Each row is where one point has got to under a steady rotation. How many steps took it there?
The counts run from 0 to 434.
[ 96 106 170 127 133 107 137 164 142  77 179  93  88 137 143 121 122 171
 110 165 119 157 127 144 120 107 159  96  98 151 100 153 130 130  93 124
 159]	285
[140 105 142 118 146 123  93 145 133 119 207 132 136 119 116 148 163 169
 147 148 171 177 154 162 122 109 125 107 145 109 119 143 158  98 124 122
 169]	415
[140 125 117  78 109  94 106 135 131  89 124  99 119 134  85 113 156 101
 136 132 148 133 124 152  58 133 168  98 106 128  87 134 142  96  87 124
 125]	336
[116 113 119 132 103 160 125 158 108  90 122 139  92 166 126 131 109 191
 150 153 118 162 123 188  93 152 148 116 124 122 102 148 169 152  91 109
 161]	229
[ 96  87 162 130 117 109 119 169 128  87 200 104 100 139 141 120 127 199
 118 170 137 157 118 155 131 106 154 117 135 128 135 145 141 140 110 114
 154]	270
[140  99 168 123 129 111 101 151 132 115 176 104 124 149 132 131 127 183
 106 156 123 173 156 131 133 117 124 103 113 157 107 177 147  85 103 115
 192]	427
[148 108 101  77  85 120  86 149 100  97 149 120 131 168  88 132 138 153
 107 171 136 129 127 164  94 169 147 133 139 127 123 129 150 127 103  99
 150]	365
[130 103 154  87 110  52 126 151 127 101 154  97 118 146 104 132 132 151
  86 156 127 133 144 121 111 114 158 108  94 155  99 153 113  86 103 116
 152]	2
[126 131 119  74 109 105  93 162 129 107 138 118 154 134  60 132 163 121
 150 121 175 159 145 149 102 143 144 107  96 126 108 127 163  93  81 109
 147]	29
[120 111 126 157 129 133 128 128 133  89 127 145  83 132 132 136 125 190
 148 138 133 160 120 201  85 112 152 103 136 100  86 154 141 135  92 133
 168]	243
[166 116 130 126 143 157  94 109 149 107 167 125 109 126 141 141 145 167
 143 133 120 176 143 179  91 115 130 100 136 115  83 169 158 106  96 121
 169]	93
[117 108 131  76 107  73 124 163 150 133 139 112 172 124 104 140 129 128
 135  96 152 183 117 148 114  98 151 112 124 111 101 148 154  83  88 114
 111]	163
[124 121 129  71 113  83  98 186 121  98 150 110 151 160  70 137 144 112
 125 157 175 126 139 148 105 157 141 114 113 127 127 124 168  94  98 118
 138]	27
[117 119 136  58 104  91 114 161 147  81 176  94 125 128 104 108 153 118
 132 146 143 128 140 135  80 121 162 104 106 139 107 128 164 120 102 113
 114]	327
[112  90 132 155 135 104 120 139 137 102 172 127 105 119 120 130 135 178
 148 142 169 147 115 195 108  99 160 115 160  78 113 145 132 124 109 131
 150]	257
[ 97 127 124  90 114 110 135 182 133 113 115 125 159 142 112 145 120 120
 148 101 147 199 109 169 111 134 156 114 104 130 112 127 174  99  69 120
 121]	172
[123 106 146 119 149 130 110 152 137 114 195 123 140 113 152 150 145 162
 142 120 153 217 118 167 124 105 137 113 143 119 113 143 159  90 100 121
 141]	124
[118 128 143  95 137  69 134 150 140  89 151 121 123 142 112 176 130 141
  89 139 132 158 135 153 125 122 162 134  69 141  81 142 130 122  73 123
 162]	8
[103  97 145 144 114 133 119 137 143 109 176 120 119 112 109 125 150 204
 139 120 147 192 115 162 131  97 157 107 122 112 119 141 130 135  97 103
 168]	267
[116 107 164 114 134  94 133 170 121 106 133 103 125 159 159 139 100 140
 102 146 119 182 114 143 123 120 142 117 111 162 101 165 128  69  83 134
 148]	143
[134 135 120  75 109 118  98 153 134 108 131 118 153 136  64 137 164 127
 139 113 156 168 142 144 106 146 145 101  85 139 106 126 165 113  74 100
 165]	30
[108 115 133  77 105  97 130 171 151 126 136 115 166 138 126 153 122 149
 114  92 119 191 113 151 133 105 152 119  96 126  99 150 159 113  75 101
 126]	165
[162 128 119  83 112  92  89 164 124 101 127 109 124 161  82 117 139 113
 137 152 146 106 150 158  75 150 130 102 119 135  98 151 168  92 100 123
 148]	43
[127 104 155  77 116  50 128 150 133 107 163 104 118 130  97 131 143 138
  92 158 143 126 151 124  99  97 152 108 107 134  92 151 124  89 111 122
 142]	3
[125 102 112 102  92 134 111 152 130 102 156 134 117 133 112 117 132 179
 172 149 144 135 139 177  68 119 141 109 162  88 109 137 188 147 127 118
 133]	225
[127 106 158 135 146 125  98 166 114 103 178 124 120 157 136 150 129 178
 115 174 141 179 138 163 137 143 124 120 119 144 127 152 159 102  96 117
 193]	419
[135  93 127 122  98 114 116 143 130 101 153 115  87 146 134 104 114 197
 134 177 115 120 140 176  80 115 142 102 152 106  96 168 157 135 131 119
 146]	239
[146 131 115  77 102 106 113 129 143  87 120 106 120 130  79 121 159 114
 130 115 143 144 127 155  70 127 172  97  98 131  69 141 134 103  74 111
 132]	337
[124 127 127  94 122  72 115 146 139 112 132 119 148 128  63 155 157 128
 117 108 165 162 127 147 118 126 164 116  88 127  99 138 124  90  70 120
 153]	14
[171  89 125 112 113  91  88 123 119 116 173 128 123 151 102 138 134 190
  96 168 131 123 143 166 111 124 139 126 155 100 108 171 129 101 120 114
 178]	397
[143 110 155 133 140 136  96 143 124 120 158 111 125 133 122 135 149 176
 131 127 140 195 148 139 132 123 132  95 103 150 102 165 141  77  90 115
 196]	425
[127 124 139  86 145  66 135 136 158  96 155 125 126 113 100 164 156 126
 118 122 151 164 145 150 103  94 161 114  75 119  75 141 128 103  85 129
 146]	6
[106 114 138  68  97  92 134 177 144 118 142 115 159 146 130 152 107 151
 104 108 110 183 122 149 133 111 147 132  97 134 105 148 169 124  83 103
 123]	166
